In the rows, 128 means zero.
The rows of M fall into 4 groups, which share some directions, and each row is roughly a mix of its group's hidden directions.
M (136 x 10):
[[ 93 135 110  89 171 180 171 153 135 138]
 [104 112 167 172 144 162 123 167 172  94]
 [141  86 120 128 145  91 176 142 126  63]
 [186 116 135 106 142  98 199 139 129 116]
 [143 162 111 134 158 194 177  97 134 136]
 [124 176 108  97 143 114  82 110  76  94]
 [134 131 145 100 178 104 122 151  53 128]
 [123 121 141 176  73 118  71  95 134 110]
 [151 139 147 166  68 115  83 123 112  85]
 [154 173 116 137 147 199 140 116 111 167]
 [156 118 105  99 121  67 176 160 151 149]
 [120  94  67 146  87 143 105 151 173 136]
 [127 125 132 116 134  71  91 152  57 132]
 [154 177  80 117 130  97  82 102 123 163]
 [118  82 159 161 161 131 106 163  87  87]
 [105 117 101  95 169 106 174 145 185 138]
 [133 159 112 100 164 131 110 195 117  81]
 [175 188 133  99 137  94 171 135 152 128]
 [148  82  72 155  80 155 157 118 131 121]
 [130 139 138  93 188 161 178 155 105 106]
 [153 119 154 127  53 122 138 145 154 176]
 [160  69 131 107 101  82 105  96 123  98]
 [115 134 120 100 195 106 158 176  98 144]
 [138 154 133  89 139 181 144 189 135 162]
 [156 140 139 113  69 114 120 185 161 162]
 [157  96 175 163 120  87 168 168 125 137]
 [168 171  91 178 110 109  87 105 122 112]
 [153 150 163  94 147 159 153 137 105 194]
 [ 95 133 196 140 127 115 148 175 101  96]
 [ 88 110 171 129  99 158 126 122  99  64]
 [112 173 113  82 178 146 115 129 102  81]
 [140 170 103 160 114 185 156  90 153 149]
 [156 140  71 128 111 129 121  60 106  99]
 [137 110 109 128 165 147 177 151 104  61]
 [117 175 124 102  65 140 138  83 161 136]
 [110 112 154 145  58 113  92 163 114 159]
 [135 152 105  72 185 141 149 128 107  84]
 [163 160 138 157 179 118 120 168 178 145]
 [165 127 158 182 115  72 104 154 119 149]
 [105 115 184 159 111 130 109 176 179 135]
 [117  74 115 138  79 100 160 136 145 178]
 [181  94 160 108 146 149 119 104 133  69]
 [115 109  88 148 176 114 141  77 103  84]
 [144 153  79 125 154 145 142  94  60 116]
 [129 198 106 115 173 125 159 143 168 128]
 [176 161 167 143 111 108  77  83 128 124]
 [ 96  85 154 182  84 155 127 144 122 161]
 [145 129 158 121  66 161 134 153 150 184]
 [119 116 133 133 173 108 133 133 205  87]
 [ 50 154 143 157 150 127 145 168 142 133]
 [122  97 124 127  93 118 126 113 214 108]
 [103 144 171 117 116 127  63 174 135  96]
 [104 135 120 129 131 217 100 146 140 153]
 [161 143 144 100 127 192 168  84 125 149]
 [ 96 104 153 197  91  88 123 143 142 122]
 [132 149 141 164  62 129  88 131  93 163]
 [154 158  99 104 184  73 125  95 120 118]
 [120 105  84 100 184  90 178 131 133 123]
 [132  98 152 145 143 177 128 114 160  58]
 [101 138 106 134 163  96 124 177  64 141]
 [173 164 124 124 173 129 119  75  91 101]
 [108 103 126 151  86  48 115 128 110 142]
 [ 49 135 170 122 132 122  89 138 120 154]
 [181 117 159 153 156  92 168 171 145 131]
 [118 136 118 183 100 139  64  84 139 126]
 [163 155 103 173  93 108 110  87 147 170]
 [133 129 157 122 103  69 182 156 102 160]
 [128  56 116  84 123 105 131 109 148  86]
 [165 107  74 114 125 141 110  99 121  64]
 [ 85 121  54  96 137 125 136 138  88 113]
 [132  69 129  94  94 109  84  87 152 122]
 [171 174 145 101 171 121 132  97  83 153]
 [116 182 162 114 131 159 121 126 145  60]
 [154 109 128  89 176 164 164 133 114  75]
 [115 114  83  54 131  97 101 100 125 123]
 [148  98 176 180 111 119 156 160 170 143]
 [151 151 191 138 126 115 174 162 155  95]
 [192 155 144 152  88 114 151 111  86 109]
 [151  81 133 106 142 193 163 136  92 118]
 [153 109 143  95 103 113 212 122 128 116]
 [ 64 158 132 116  98 176  95 103 137 111]
 [148 194 142  92 154 106 114 124  93 168]
 [ 93  93 132 146 153 109 143  50 130 145]
 [102 181 183 153 109 101  97 157 113 115]
 [121  83 130 134 139 158 126 120 168  53]
 [117 135 189 119 118 171 140 106 130 191]
 [ 96 130 141 198  93 153 105 168 144 129]
 [170 105 169 140 107 109 194 143 154 118]
 [162 136 100 101 164  79 188 142 116 124]
 [120 142  55 159  88  94 107 103 132 122]
 [120 128  97 166 116 114 199 166 145 157]
 [142 143 142 146 147  88 159 175 155 188]
 [160 120 112 133  86 138  87  69 116  85]
 [131 171  68 140 113 118 134 109  78 167]
 [180 148 170  97 101 128 117  75 138 158]
 [112 167 170 141 150 186 136 152 111 172]
 [175 124 141  67 107 111 125  72 116 142]
 [161 114 162 189  88  82 111 119 137 118]
 [ 75  86 137 138  94 104 140 149 103 180]
 [136 119 123 171 100  88  96  93 109  70]
 [164 112 148 143 108 129 186 134 191 148]
 [ 88  83  83 132 127 101 152 141 138  72]
 [137 151  78 146  79 140 119  96  74 147]
 [169 160 100 144 165 141 103 126 192 147]
 [ 87 182 178 107 107 110 145 149 102 104]
 [156 180 181 122 109 122 125 127 134 189]
 [175 120 103 166  51 119 126 123 129 121]
 [ 62 135  94  90 120 127 113 127 153 178]
 [104  73 151 133 114  98  91 165 140  80]
 [149 123 174 158  50 133 110 112 115 121]
 [ 98  81  98 105 175  90 165 121 130 100]
 [147  88 148 110 127 127 162 123  82  62]
 [ 85 161  94 160 140 168 162 167 109 147]
 [122 110  83 112 156 187 163 139 135  82]
 [107 127 157 125 204 115 142 182 130 120]
 [159 145 146  74 117  95 140 100 154 184]
 [141 134 140 148  83 105 121 101 165 198]
 [165 148 122 115 124  81 181 141 150 181]
 [100 131  90 141 163 122  89 147 130 198]
 [ 62 109 141 124  66 149 119 105 102 129]
 [ 95 190 160 151 145 136 123 155 102 174]
 [162 142 114 106 151  84 159 161  97  74]
 [111  94 194 131  86 168 142 103 110 136]
 [136 123  71 122 115  62 128 113 159  91]
 [122 108 106 168 116 122  96 101 104  55]
 [143 124 119 121 165  82 189  82 118 153]
 [114 151 163 154 189  94 111 177 141 127]
 [113  86  91  99  96 128 157 112 191 118]
 [178 135 117 124 123 158 127 124  47 145]
 [ 68 159  88 129 126  71 114 141 105 135]
 [173  79 140  69 131 151 160 113 141 150]
 [178 130 120  64 161 128 116  98 120  88]
 [109 144 175 118 109 148 129 123 106  49]
 [ 88 114 109 156 101 156 132 177  70 141]
 [144 147  77 147 151 131 135  74 166  84]
 [125 153 118 135 148 218 122 122 119 158]]
Each list below has four rows that fit no group; the rest each fit one group, if only roughly. Name those rows in the order they come.
    Q322: [ 93 144 131  67 174 100  93 153 109 120]
    Q528: [142 145  70 111 129 168 176  86 105 131]
    Q495: [ 97  69 114 143  74 147 117  90 113 150]
    Q782: [157  82 146 149  70 105 151 149 164 151]
    Q577: [ 95 121 136  76 187 159 146 150 143 161]
    Q809: [106 100 153 104 165 114 155 127  88  64]
    Q276: [105 129 105 130  71 185 108  84 113 144]
    Q917: [156 159 136 140 150 182 166 154  78 148]
    Q851: [105 204 149 158 138 143 115 128 167 154]
    Q724: [145 147 183  86 123  90 156 158 138 171]
    Q694: [ 92  87 176 161 100 160 101 134 161 148]
    Q527: [180 131 163 140  69 142 108 150 166 145]
    Q532: [199 146 115 124 166  87 133 135  95 104]
 => Q322 Q782 Q276 Q527
    Q862: [ 85 104 165 154 123 106 169 152 183 139]
    Q614: [173 163 172 150 102  73 149 149 141 134]
    Q686: [186 177 162  90 116 119 101 100 114 124]
    Q661: [103 141 142 160 138 106  71  84 118  78]
    Q421: [129 158 151 156 131  65  88  79 119 115]
    Q825: [142 115 177 147  83 112 120 121  83  74]
    Q609: [101 117 170 139 149 108 185 168 168 110]
    Q82: [127 160  65 139 138 141 102 148  69 148]
    Q497: [111 133 129 189 111  74  83 107 102 120]
    Q983: [103  95 175 187 127 126 155 156 126  90]
    Q228: [131 146 180 144 135  69  81 157 142 149]
    Q700: [143  76  83  99 143 114 103 138 125  69]
 => Q686 Q82 Q497 Q700
    Q975: [124 143  98 126 155  51  99 146 141  91]
    Q995: [128 177 168 142 160  90  93  88 104 115]
    Q274: [111 144  84 146 201 136 158 134 101 103]
    Q891: [130 142 140  58 173 101 115 109 157  96]
    Q489: [132 134 127 148 179 128 106 135  62  79]
    Q124: [126 144 101 116 104 182 136  70  99  89]
    Q846: [ 81 113 148  92 164 122 107 181 151  94]
    Q376: [118 114  90 117 133 117 133 147  46  92]
    Q457: [ 99 136 109  69 148 138  88 144 127  70]
    Q604: [124 192 115 165 183 104 123 144 149 148]
    Q51: [104 103 154 117 115  67  86 105 174 115]
    Q248: [122 134 103 154 127 207 156 118  89 109]
    Q691: [113 119 164 116 206 154 108 134 152 100]
    Q109: [147 138  92 133 187 146 149  87 178 138]
    Q180: [143 144 116 134 199 157  88 142 139  84]
 => Q124 Q457 Q691 Q109
    Q35: [ 98 134 133 167 123 102 119 165 203 141]
    Q966: [153 145 159 161 136 110 194 163 123 167]
    Q934: [116 103 162 159 101 165  94 167  80 109]
    Q810: [ 79 116 128 120  96  92 123 143 141 199]
    Q516: [132  67 143 118  92  91 160 137 110 176]
    Q549: [116 111 108 147 167 105 126 197 120  80]
    Q3: [128 148 198 101 143 148 151 154  84 104]
    Q23: [138 139 123 107 188 127 204 120 141 140]
    Q817: [144 112 145 188 114  86 126 188 109 133]
    Q153: [161 159 149 113 151 160 167 125  93  69]
    Q134: [172 148 113  97 126 150 139  73  73 143]
 => Q549 Q23 Q817 Q153
    Q779: [125 116  88 132 196 131 105 135 159  79]
    Q766: [134 117 130 119 125 160  75  99  78  73]
    Q676: [ 71 111 124 135 192 115 162 156 150 117]
    Q113: [ 87 110 145 166 124 149 112 197  96 117]
    Q155: [144 134  86  72 118 142 144  74 105  92]
    Q160: [108 135 164 126 164 142  98 123 166  59]
    Q634: [145 109 163  98 139  87 179 130  82  94]
    Q753: [118 151 130 178 120 140  66 131 173 162]
    Q671: [124 152  62 114 116 152 131  65 107 140]
    Q976: [178 155 148 153  83  65 127 115 124 129]
    Q815: [133 115  75  93 135 196 145 126 101 108]
    Q16: [173 161 147  95 119 115 172 165 131 175]
    Q481: [ 71 112 159 177  97 157 158 147 136 109]
 => Q779 Q676 Q671 Q481
    Q552: [ 81 153 129 149 139 168  78  90  91 121]
    Q316: [123 109 128 168  78 122  78 138  79  99]
    Q294: [121  94 117 198  81  94 146 146 115 127]
    Q413: [113  94 161 144 146 148 126 146  83  60]
    Q899: [123 104 122  93 201 159 147 104 138  94]
    Q860: [145 166 165 124  96 148  97 139 183 169]
    Q237: [136 120  41  99 109 112 138 118 160 129]
    Q330: [172 144 141 120 133 120 200  97  97 154]
    Q152: [106 105 128 107  90 156 120  46 131 128]
    Q393: [131 138 118 137 118 184 134 117 155 205]
    Q249: [122 135  97 148 149 112 163 131 179  61]
 => Q552 Q899 Q860 Q152
    Q947: [ 72 130 170  90 161  99 150 147 165 128]
    Q625: [ 97 190 141 103 115 156  78 148 116 154]
    Q275: [160  86  78 120 153 119 137  92 141  74]
    Q739: [130 120 190  85 128 110 136 165 129 182]
    Q250: [ 84  86 119 134 120 137  99  85 130 189]
    Q175: [116 139 120 106 205  78 152 109 119 120]
    Q388: [128 139  77 168 108 143  62 143 156 118]
    Q965: [ 94  89 105 159 153 155  76 139 139  84]
    Q98: [130  83 150 153 181 161 127 164 147  87]
    Q834: [169 148 105  73 111 107 176  91 125 111]
 => Q625 Q275 Q250 Q965
    Q468: [122 163 119 152 153 202 105 132 142  88]
    Q240: [150 153  99 119 211 120 108 159 118 122]
    Q837: [141  77  81  91 167 151 152 111 101 110]
    Q339: [184 143 167 138 100 116 148  89 178 128]
    Q22: [139 104 133 151  45 170 108 139 135 125]
    Q295: [ 78 138 156 126 154 129  96 181 155 170]
    Q373: [143 156  75 119 104 136 125 116  66  84]
    Q729: [124 129 125 175  86 182  90  90 136 152]
    Q682: [188 146 130  98 107 118 144  86 116 181]
    Q787: [147 197 108 112 165 183 118 124 113 129]
 => Q339 Q295 Q373 Q682
    Q71: [155 106 165 170 102 158 124 141  72 162]
    Q455: [126 129 143 126  54 176 134 151 170 119]
    Q216: [140 134  76 183 113 103  79 110 152 110]
    Q799: [147 148 169 117 107 110  78 107  96 184]
    Q763: [149 114 137 162  96  91 130  80  89  80]
    Q416: [186 163  78 116 148 145 128 108 116  84]
    Q505: [ 99  71  77 113  95 126 167 100 127 123]
    Q814: [119 152 171 158  70 130 137 146  99 177]
    Q55: [ 70  89  83  78 126 112 131 128 103 115]
    Q781: [106 180 131  73 158 146 103 173 109 124]
 => Q455 Q505 Q814 Q781
    Q484: [126 146 172 111 162 164 177 106  85 152]
    Q745: [143 130  79 113 159 160 144  68  98 156]
    Q79: [ 92 127 112 116 108 164  77 118  72 162]
    Q981: [181 140  95 149 139 175 146  93 127  84]
    Q431: [ 85  97  83 147 169 172 120 115 120  94]
    Q454: [176 149 136 111 182 131 156 144 137  72]
    Q844: [152 118  68 118 113 112 116 106  75  83]
    Q822: [119 136  86 109 131 169 200 118 125 163]
    Q145: [140 182 164 171 138 136 126 127 183 160]
    Q146: [121 151 157  80 115 149 139 110 170 190]
    Q241: [ 74  88 114 156  66 153 128 118 136 115]
    Q741: [146 144 184 142  97 169 127 134  76  95]
    Q630: [115 119 170  60 133 117 155 180 138 135]
    Q523: [183 146 124 172  91  91 140 130 110 171]
 => Q745 Q981 Q146 Q241
    Q203: [ 81 141 124 121 189 130  86 163  94 127]
    Q104: [154 186 132 158 123  96  80 100 109 158]
    Q277: [145 173 109 138 185  88 109 116  86 105]
    Q123: [125 192 164 141 168 123  95  92 122 154]
    Q116: [147  96 145 100  57 146 115  89 158 132]
    Q73: [112 158 131 158 157  64  98 160 165 141]
    Q185: [162 144 124 142 150 164 131  62 142  79]
    Q518: [173 124 117 134 149  86 144 127 128  52]
    Q887: [172 129 152 174 118 135  78 118 134  73]
    Q375: [149 127 165 127 141 142 168  86  63 103]
    Q268: [123 195 142 135  95 170 118 171 118 155]
    Q514: [130 103 104 142 155 106 169 112 203 113]
    Q83: [ 99  63 117 171 106 102 136 168 147 140]
    Q847: [104 134 122 158 103 141 117  89 142  49]
 => Q268 Q514 Q83 Q847
